One vector is turned by the same rotation once a step. Each row is the vector after some number of steps, and that number follows the row.
The counts run from 0 to 274.
[ 0.72 -1.45 -1.23  0.69 -0.36 -1.34 -1.55 -0.40 -1.45  1.96  1.86  0.05
  2.86 -0.12 -2.38 -1.41  2.74 -1.78 -3.13 -1.70 -1.96  0.52  2.28 -0.99
  0.63 -1.33 -0.82  2.80 -1.70 -3.12 -0.36  1.78 -1.55  1.03 -2.14 -0.70
 -2.26  2.48 -0.04 -1.04  0.95  0.20  1.27 -2.71  1.34 -2.20  0.41 -0.57
  0.42 -2.92  3.30  1.67  0.60] | 132
[ 0.29 -2.33  0.02  2.27 -0.71  0.79 -3.11 -0.44 -0.47  3.55  0.18  0.14
 -3.17 -0.11 -1.78  1.70  0.76  2.09 -2.52  2.12 -3.82 -0.55  0.99 -0.23
  0.16 -1.00  0.40  2.36 -0.64 -0.95 -2.99  2.79  1.12  2.33  1.31  1.65
  0.95  0.51  3.04  0.21 -0.58 -2.39  1.00  0.90 -1.58 -1.11  1.69  1.03
 -0.74  2.32  0.95  0.66 -1.92] | 86
[ 0.10 -2.07 -0.27  0.18 -3.14 -0.56 -1.09 -1.03 -0.99  1.43 -1.52  0.12
 -1.40  2.15  0.83  0.87  3.09 -0.25 -3.28  2.34 -4.33  2.45  2.75  0.64
 -0.06  1.85 -0.72  2.92 -0.65 -0.53 -0.79  3.69  1.20 -0.32 -1.46  3.37
 -0.12  0.91 -0.40 -0.77 -0.05 -0.91 -1.80 -0.52  0.64 -0.47  0.73  0.95
  1.55  1.20 -1.77  2.04 -1.22] | 258
[ 0.91 -0.89 -1.35 -0.53 -2.54  0.49 -1.52  3.84  0.30 -0.21  2.67  1.05
  2.12  0.68 -3.15  2.78  0.17 -0.40  0.72  0.29 -1.71  0.46  0.06  2.28
 -0.12 -1.12  0.49 -1.58  4.09  0.41 -1.16  0.81 -0.11 -0.55  0.44 -0.83
  1.30  1.38  1.39 -1.65 -3.03 -1.51  1.50 -3.31  0.59 -2.13 -2.35 -2.90
  0.89  1.61  2.85  0.00 -0.24] | 221
[ 0.11 -0.15  0.21  0.67 -1.06  0.73 -0.87 -1.35  0.10  0.18 -0.61 -0.10
 -1.87  3.07  0.62  1.64  1.44 -0.71 -3.74  4.39 -2.88 -0.74  2.08  2.40
  0.72  1.69  0.10  2.81 -2.25 -2.81 -3.63  3.14  0.94  2.04  0.82 -0.26
  0.59  1.12  0.01 -1.02  0.04 -2.49 -2.41 -0.87  1.40 -0.25 -1.34  0.38
 -1.04 -0.28  0.12  2.31  0.35] | 265
[ 1.02 -3.04 -2.08  2.22 -4.29 -0.20 -4.26 -0.20 -0.61  1.93  1.29  1.35
 -0.95 -0.54 -2.27 -0.45  1.93  0.73 -1.92  1.91 -1.69  1.49 -1.30 -1.52
 -0.01 -1.55 -0.86  2.56 -1.49 -0.35  1.33  3.27  0.23  1.99 -0.45  2.48
  0.62 -0.69  3.73 -0.38 -1.18 -1.83  1.31  1.40 -0.47 -0.50  2.70  0.96
 -0.90  1.74  0.26 -0.90  0.29] | 81
[-1.41 -0.61 -0.60  3.71 -3.14 -2.16 -1.80  1.72 -0.37  1.03  1.47 -1.58
  0.12  1.58 -1.23  0.95 -0.65  0.04 -0.62 -0.43 -1.77  0.63  1.05  2.76
  1.46 -0.92 -0.77  2.12  0.68  0.18 -1.62  0.44  0.73  1.52 -0.03  2.41
  3.79  0.72 -1.74 -1.77 -0.39 -3.17 -1.66  0.15 -0.18  2.33  2.32 -1.48
  2.23 -2.03  1.99  3.71 -1.31] | 193
[-0.20 -2.56 -0.11 -0.01 -2.34 -0.06 -2.30 -0.84 -0.62  1.86  2.76  0.82
  1.03  0.71  1.54  0.64  1.22  0.78 -2.15 -1.37 -4.03  3.07  0.74  1.95
  1.38  0.62 -1.65  2.90  0.30  0.61 -0.49  0.79 -1.10 -0.75  0.55  2.03
 -1.00  2.00 -0.54 -1.06  3.14 -1.69 -1.55 -1.54  1.14 -1.39  1.53 -1.34
  0.69  1.30  1.06  3.90 -3.49] | 31
[-1.85 -4.27  0.20  1.77 -2.63  1.47 -1.87  0.75  0.70  0.93 -1.13 -1.07
  2.08  0.91 -3.31  0.51  2.92  0.41 -1.35  1.01  0.29 -0.58  3.64  1.19
 -0.34 -2.76 -0.77  2.70 -2.46 -0.23 -1.39  1.31 -1.03  1.82  0.79  2.59
 -0.18  1.41 -1.65  0.68  1.37  2.02 -1.97  0.55  0.34  1.18  1.71  0.90
  0.34  0.64 -1.27  2.11 -2.00] | 180
[-0.44 -1.90  0.11  3.21 -4.02 -2.23 -2.14  0.70  0.53  2.56  3.07  0.29
  2.38 -0.35  0.92 -1.47  2.29  0.70 -0.35 -0.18  0.03  2.94  0.19  1.66
 -0.92 -2.38 -0.62  1.30 -0.49  1.82  0.09 -1.03 -1.48 -0.14  1.06  3.10
 -0.48  3.14 -0.37 -1.44 -0.43 -0.74 -0.32 -0.45  0.64 -0.48  1.79 -1.21
  2.15  1.45 -0.14  3.34 -3.12] | 24
[ 0.68 -0.98 -1.82 -0.01 -3.14 -4.31 -0.90  0.83 -1.62  0.81  1.87 -0.15
  3.55  0.21 -1.60  0.26  3.55 -0.50 -0.92 -2.07 -1.57  2.28  2.49  0.38
 -0.32 -1.96 -0.03  0.12 -0.03 -2.15  1.10  1.05 -0.09 -0.92 -1.78  1.28
  0.40  4.01 -2.02 -0.42 -0.65  0.18  0.89 -2.93  0.98  0.53  0.71 -1.25
  1.49 -1.75  1.84  1.68  0.99] | 127
[ 1.59  1.13 -0.33  0.32 -2.66  1.95  0.55  2.71  1.58 -1.18  2.10 -0.78
  2.36  2.13  1.12 -0.11  1.36 -3.83 -1.11  2.07 -2.37 -0.32  1.64  2.10
  0.66 -0.59  1.60  2.16 -1.38 -1.10 -1.64  0.61 -0.35 -0.61  1.04 -2.15
 -1.29  1.70 -1.00 -2.14 -0.48 -0.61 -0.66 -1.93  2.61  0.97 -3.62 -2.45
  0.04  0.75  0.31  3.53 -1.01] | 46
[-0.22 -0.70 -0.42  2.27 -2.49 -1.86 -3.28  3.29 -2.47 -0.09  3.02 -2.03
  0.26  1.08  0.20  0.47 -1.91 -1.79 -0.99  0.04 -3.95 -0.36  1.79  1.46
  2.86 -1.28 -0.61  2.39 -0.90  0.11 -1.49  1.41  1.48 -2.33  1.03  1.77
  0.52  1.77 -0.83 -0.69 -0.29 -0.42  0.71 -2.57  1.98  1.47  1.78 -1.68
  0.59  0.52  1.61  2.65 -1.53] | 201
[-0.89 -0.54  0.56  2.96 -1.13  0.02 -2.64  1.64 -1.83  2.03  0.44 -0.98
 -1.72  2.50  0.99  2.11  0.85 -0.49 -1.70  3.01 -2.48 -1.49  0.96  1.36
  0.06 -0.87  0.38  0.86  0.01  1.57 -4.44  1.07 -0.11  1.50  2.78  1.34
  0.87  1.78  2.45 -0.65 -2.53 -1.25  0.43  1.11  1.96 -1.98 -0.12 -0.28
 -1.40  4.34 -0.53  1.60 -0.98] | 95
[ 0.18 -1.76  0.51  2.93 -3.67 -2.93 -1.98  0.72  0.38  2.83  2.75  0.13
  2.07  0.12  0.58 -0.48  1.88  1.19  0.26 -0.62 -0.66  3.09  0.47  1.27
 -0.54 -2.93 -0.49  0.57  0.32  2.21 -0.41 -1.11 -1.38 -0.41  1.82  3.14
 -0.08  3.38 -0.53 -0.77 -0.64 -1.04 -0.51 -0.71  0.48 -0.36  1.81 -1.15
  2.11  1.92  0.47  3.30 -3.14] | 23
[-0.74  0.03 -1.83  1.39 -2.72 -2.66 -0.05  1.35 -1.19 -0.68  1.93 -0.19
  3.53  2.84 -0.98  1.80  3.48 -0.70 -0.76 -0.64  0.94  0.66  0.89  3.02
 -0.42 -0.89 -0.21 -1.18  1.32 -1.73 -0.92 -0.85 -1.92  2.37  0.26 -0.64
  2.54  3.95 -1.51 -2.19 -1.31 -1.14 -0.42 -0.55  2.41  0.29 -1.05 -2.07
 -0.31 -1.78  1.87  2.24  2.17] | 119
[ 1.65 -3.07 -1.11 -0.06 -0.33  3.22 -0.18 -0.84  1.16  3.48  0.84  1.59
  1.65  0.95 -3.66  1.78  4.43  1.12 -2.44  0.24 -2.38  1.07  1.37 -1.55
 -0.28 -1.71 -0.84  1.08  1.60 -1.98 -0.42  0.94 -1.98  2.28 -0.07 -1.10
 -0.90  1.45  2.27 -0.91  0.26 -0.03  0.01  0.49 -0.79 -2.18 -0.02 -0.12
 -1.41  1.97  2.48  0.94 -1.54] | 237
[ 2.23 -1.06 -1.84  0.31 -2.32  1.20 -1.14  3.05  1.11 -0.10  3.61  0.98
  3.44 -0.07 -2.51  0.26  2.27 -1.26 -0.17  1.82  0.18  0.08 -0.23  0.71
 -0.90 -2.76  0.78 -0.60  0.52 -0.70 -0.15 -0.43 -1.90  0.06  1.63 -1.58
 -1.19  2.27  2.56 -1.28 -2.63  0.67  2.65 -1.82  1.65 -1.29 -2.06 -2.77
 -1.41  2.54  1.55 -0.22  0.07] | 225
[-1.76 -4.36 -0.92  1.62 -4.06  0.40 -2.17 -0.23 -0.64  0.26 -0.53 -0.57
  1.99  1.56 -2.99  1.81  1.98  1.46 -1.36 -0.89 -0.78  1.29  1.88  2.00
  0.06 -1.24 -2.48  2.59 -0.70 -0.14 -0.14  2.01 -0.60  1.73 -0.16  3.14
  1.58  0.52 -1.61  0.24  2.20 -0.05 -2.96  1.25  0.32  1.65  3.37  0.35
  0.39 -0.09  0.24  2.10 -0.94] | 183
[ 1.04 -2.49 -1.79 -1.05 -4.00  0.59 -3.41  0.28  2.22  0.19 -0.06  2.07
  1.68 -1.18 -1.09  0.82  1.16  0.70  0.11  1.77 -1.70  2.21 -0.88  1.50
 -2.89 -0.04  0.29  1.71 -1.83  0.74  0.06  4.23  1.59 -0.14 -1.03  1.89
 -2.85 -0.22  1.86  0.27 -0.48 -2.34 -0.61 -1.61  1.08 -3.35 -2.19 -0.32
  1.41  2.72 -0.54 -1.04 -0.35] | 156
[ 1.31 -0.90 -2.18 -0.20 -1.70  1.02 -2.51  2.04  1.14 -1.29  4.52  1.62
  0.89 -0.77 -0.90  1.25 -1.15  0.67 -1.56  1.01 -1.88  0.29 -1.53  3.77
  0.38  0.23  0.69  0.66 -0.11 -2.18 -1.46  1.52  0.61  0.67  1.19 -1.42
  1.86  1.80  2.01 -2.23 -0.03 -3.56  2.58 -2.47  0.37 -0.51 -1.13 -3.33
 -0.64 -0.68  2.72  0.12  0.02] | 214
[-0.58 -1.51 -0.21  2.09 -2.42  2.19 -0.83  1.21  3.53  0.73 -1.18 -0.19
  2.25  1.73 -2.96  1.89  2.21 -0.03  0.58  3.56  2.04 -1.27  1.18  2.33
 -2.36 -2.05  0.62  1.01 -1.01  0.45 -2.99  0.61 -0.79  3.84  2.00  0.08
  0.12  0.06  0.40 -0.03 -1.91 -0.98 -2.84  1.49  0.97 -1.15 -3.08 -0.09
 -0.01  2.03 -0.07  1.11 -0.82] | 169
[ 0.08 -1.89 -1.20 -0.17 -3.23  1.42 -1.44 -0.81  4.21  0.46 -0.71  1.19
  1.16  0.18 -2.22  3.63  1.23  2.87  0.79  2.39 -0.44  1.20 -0.35  3.29
 -2.57 -0.82  0.62  0.27 -0.06 -0.15 -1.82  1.88  1.20  2.59  1.07  1.04
  0.72 -0.05  0.00  0.76 -0.77 -3.57 -2.87  0.40 -0.32 -0.57 -2.65 -0.56
  0.87  2.48  0.65  0.73 -1.09] | 165
[ 1.61  1.09 -0.27  1.64 -0.20 -2.11 -1.62  0.92  0.53  3.87  0.42 -0.50
  0.60  0.50 -1.69  0.53  0.29 -1.79 -0.81 -0.10 -3.42 -0.13  1.18 -0.71
 -0.12 -0.60  0.95  2.13  0.02 -0.37 -2.63  2.11  0.80  0.51 -1.55 -0.64
 -1.99 -0.45  0.66 -1.04 -2.48 -3.21 -0.70 -2.91  0.92 -3.60 -2.47 -0.61
  2.67 -0.50  4.33  1.75 -0.34] | 143
[ 2.52  1.07 -1.63  1.63 -1.10 -2.56 -1.09 -0.95  1.73  2.83  2.24  1.00
  1.08 -1.02 -0.84 -0.69  1.48 -0.15 -1.60 -0.14 -2.49  1.54 -0.68 -0.05
 -1.00 -0.65  1.23  2.31 -2.18 -3.23 -0.68  1.25  0.38  2.16 -1.64 -1.21
 -0.96  0.92  0.85 -1.67 -0.98 -4.18  1.27 -1.53 -0.24 -1.45 -1.26 -1.26
  1.82 -2.81  3.99  1.70  0.74] | 139
[-1.54 -1.48  0.38  3.50 -1.95 -0.62 -1.35  0.82 -0.31  1.95  0.80 -2.02
 -0.29  1.70 -1.89  1.55 -0.31  0.45 -1.65 -0.59 -2.65 -0.81  2.46  1.84
  1.92 -1.12 -1.03  2.63 -0.15 -1.06 -3.30  0.81  0.49  1.92  0.76  1.79
  3.05  0.72 -2.14 -0.90  0.79 -2.12 -1.56  0.25 -0.66  2.45  2.52 -0.76
  1.26 -1.94  2.46  4.04 -2.05] | 191
[ 0.60 -2.62 -0.68  2.57 -1.25  1.55 -3.30 -0.68  0.00  3.31  1.21  0.59
 -2.10 -0.65 -1.58 -0.14  1.57  1.05 -3.14  2.90 -2.71 -0.39  0.02 -1.02
  0.00 -1.65  0.03  3.20 -2.51 -1.46 -1.90  2.55  0.09  2.97  1.27  0.96
  0.30  0.17  3.77 -0.10 -0.31 -1.89  1.77  1.72 -0.94 -0.88  2.04  0.87
 -1.73  1.75  0.62 -0.01 -0.93] | 84
[ 0.52 -2.48 -1.16 -0.91 -2.71  1.62 -1.57 -0.84  3.66  0.54 -0.74  1.00
  0.74  0.36 -2.42  4.12  1.04  3.18  0.89  2.39 -1.50  0.89  0.06  2.81
 -2.28 -0.81  0.58  0.59 -0.29 -0.35 -2.31  2.61  1.91  1.84  1.11  0.90
 -0.15 -0.07  0.17  1.47 -0.42 -3.04 -2.96 -0.07 -0.23 -1.02 -3.13 -0.20
  0.19  3.03  1.25  0.62 -1.33] | 164
[ 1.67  1.06 -0.87  1.86 -1.12 -2.57 -2.24  0.97  0.03  3.36  0.90 -0.17
  0.84  0.49 -1.52  1.11  0.24 -1.23  0.16  0.17 -3.66  0.77  0.14 -0.64
 -0.01 -0.76  0.57  1.57  0.42  0.31 -1.81  2.19  1.27 -0.04 -1.73 -0.26
 -1.88 -0.58  0.83 -0.80 -2.83 -3.36 -1.00 -2.70  1.27 -3.83 -2.66 -0.67
  2.86  0.70  4.57  1.44 -0.36] | 144
[-1.05 -0.98  0.10  1.82 -2.66 -1.25 -2.63  1.56 -2.19  1.18  0.83 -0.92
 -1.49  2.54  1.55  3.51  0.98  0.66 -0.59  2.60 -2.84 -0.19  0.80  2.08
 -0.14 -0.78  0.22  0.07  0.68  1.58 -2.90  1.17  0.93 -0.21  2.42  2.56
  1.56  2.78  1.07  0.57 -2.24 -1.17  0.23  0.26  1.87 -0.73 -0.26 -0.79
 -1.40  5.18 -0.94  1.57 -1.03] | 97
[ 0.30 -2.00  0.45  1.12 -1.73  0.21 -0.58 -0.82 -0.17  2.48 -0.93 -0.36
 -1.03  2.26  0.73 -0.28  3.82 -1.29 -3.71  3.21 -3.87  1.54  3.30 -0.79
 -0.11  0.41  0.48  3.17 -2.30 -0.90 -1.14  2.80  0.58 -0.25 -0.70  2.50
 -1.82  2.03 -0.08 -0.73 -0.29  0.72 -1.10 -0.39  0.83 -0.05  0.64  0.80
  0.56  1.93 -1.97  2.57 -1.89] | 256
[-1.24 -2.08 -0.33  3.44 -1.50  1.19 -1.49 -0.47  0.62  1.22  1.17 -1.23
  0.53  1.43 -1.69 -0.24  1.15  0.65 -2.72  0.72 -0.41 -0.87  1.42  1.82
  1.53 -1.60 -1.06  3.74 -2.75 -2.17 -2.16  0.34 -1.03  3.68  1.29  0.92
  1.65  1.01 -0.91 -1.10  2.11 -1.02 -1.18  1.87  0.05  2.55  2.75 -0.65
 -0.87 -2.01  1.51  3.39 -1.26] | 188
[-2.18 -4.93 -0.33  1.50 -3.54  1.12 -2.24  0.46 -0.33  0.65 -1.09 -1.00
  1.79  1.25 -3.26  1.59  2.13  0.99 -1.34 -0.40 -0.75  0.48  3.04  1.58
  0.36 -1.63 -2.15  2.32 -0.84  0.35 -0.76  2.25 -0.77  1.65 -0.36  3.12
  1.04  0.78 -1.87  0.85  2.30  0.43 -2.89  0.47  0.14  1.45  2.84  0.81
  0.48  0.58  0.07  2.09 -1.28] | 182
[ 1.97 -0.23 -0.59  0.85 -1.38 -0.22 -2.51  0.94  1.95  2.31  0.58  0.12
  1.33 -1.15 -0.48 -0.24  1.29 -1.33 -0.04  2.71 -2.55 -0.24  1.01 -0.60
 -1.42 -1.96  1.96  2.34 -3.38 -0.04 -1.78  2.92  1.44 -0.84  0.14  0.40
 -4.60  0.39  1.37  0.67 -2.07 -0.83  0.70 -2.82  1.97 -2.92 -3.05 -0.46
  0.73  3.07  1.12  0.57 -1.28] | 151
[ 1.22 -0.47 -0.63  0.02  0.19  2.06 -1.11  3.53  0.87  0.49  2.64  0.13
  0.69 -0.22 -2.77  1.77 -0.47 -0.51 -0.91  1.75 -2.34 -1.67  1.36  2.90
 -0.15 -1.38  1.67 -0.20  2.13 -1.21 -3.67  0.60  0.23  0.45  1.30 -2.07
  0.82  1.52  1.50 -2.28 -2.00 -1.26  2.34 -3.93 -0.16 -1.62 -2.48 -2.62
  0.84 -0.10  2.83  0.54 -1.03] | 218
[ 1.39 -1.22 -0.95 -2.02 -3.90  1.10 -0.46  2.95  0.90 -1.86  1.03 -0.28
  2.62  1.59 -0.99  1.81  1.29 -2.77 -0.30  0.51 -3.53  1.38  2.98  1.93
  0.24  0.02  0.62  1.34  0.72 -0.43  0.15  2.53  1.66 -2.52 -1.31  0.05
 -0.18  1.24 -1.95 -0.98 -0.64  0.06 -0.99 -4.14  1.78  1.27 -2.28 -1.78
  1.63  1.10 -0.64  1.67 -0.86] | 50
[-0.53 -2.75 -1.14  1.84 -5.33 -0.37 -1.69  0.66  2.33 -0.70  0.01 -0.44
  3.28  1.07 -1.71  0.92  3.09  0.72  0.91  1.98  1.51  1.14  1.07  1.51
 -1.63 -3.46 -0.18  1.14 -2.23  0.52  0.25  0.37 -0.33  1.58  1.91  2.45
  0.45  1.73 -1.60  1.33 -0.83  0.23 -2.14  1.48  1.43  2.70  0.14 -0.52
 -0.96  2.43 -1.03  1.46 -0.50] | 176
[ 1.48 -0.69 -2.02 -0.36 -3.23 -0.09 -1.74  3.91  0.36 -0.72  3.10  0.77
  2.88  0.37 -2.98  1.92  0.57 -0.71  1.20  0.61 -1.15  0.98 -0.73  2.21
 -0.58 -1.70  0.15 -1.75  3.57  0.16 -0.42  0.60 -0.15 -0.39  0.84 -0.94
  1.17  1.58  1.67 -1.60 -3.35 -1.42  1.62 -2.65  1.04 -1.76 -2.23 -2.91
  0.44  2.08  2.71 -0.42  0.23] | 222
[-0.62 -2.67 -0.30  1.30 -3.96  0.47 -1.86  0.95  1.33  0.25 -1.03 -1.03
  2.49  2.42 -3.09  3.35  1.88  0.80  1.54  1.71  0.35 -0.08  1.45  1.53
 -0.71 -3.17 -1.06  0.30  0.30  1.37 -1.34  0.90 -0.19  1.09  1.54  1.83
  0.23  0.61 -1.45  2.00 -1.36 -0.20 -3.89  0.94  1.76  0.67 -1.19 -0.09
 -0.99  4.03  0.57  1.87 -0.98] | 173
[-0.40 -2.29  0.73  3.21 -2.99 -0.38 -2.15  0.83  0.22  2.81  2.75  0.70
  2.52 -0.10  1.18 -2.70  2.64 -1.02 -1.53  0.23 -0.23  2.00  0.89  1.01
 -0.74 -1.55 -0.47  2.61 -1.45  1.73 -0.57 -1.08 -2.96  0.55  1.18  2.24
 -1.72  2.93  0.39 -2.27  0.80  0.15  0.44 -0.42  1.59 -1.40  1.46 -1.13
  1.70  0.63 -0.88  3.13 -2.86] | 26
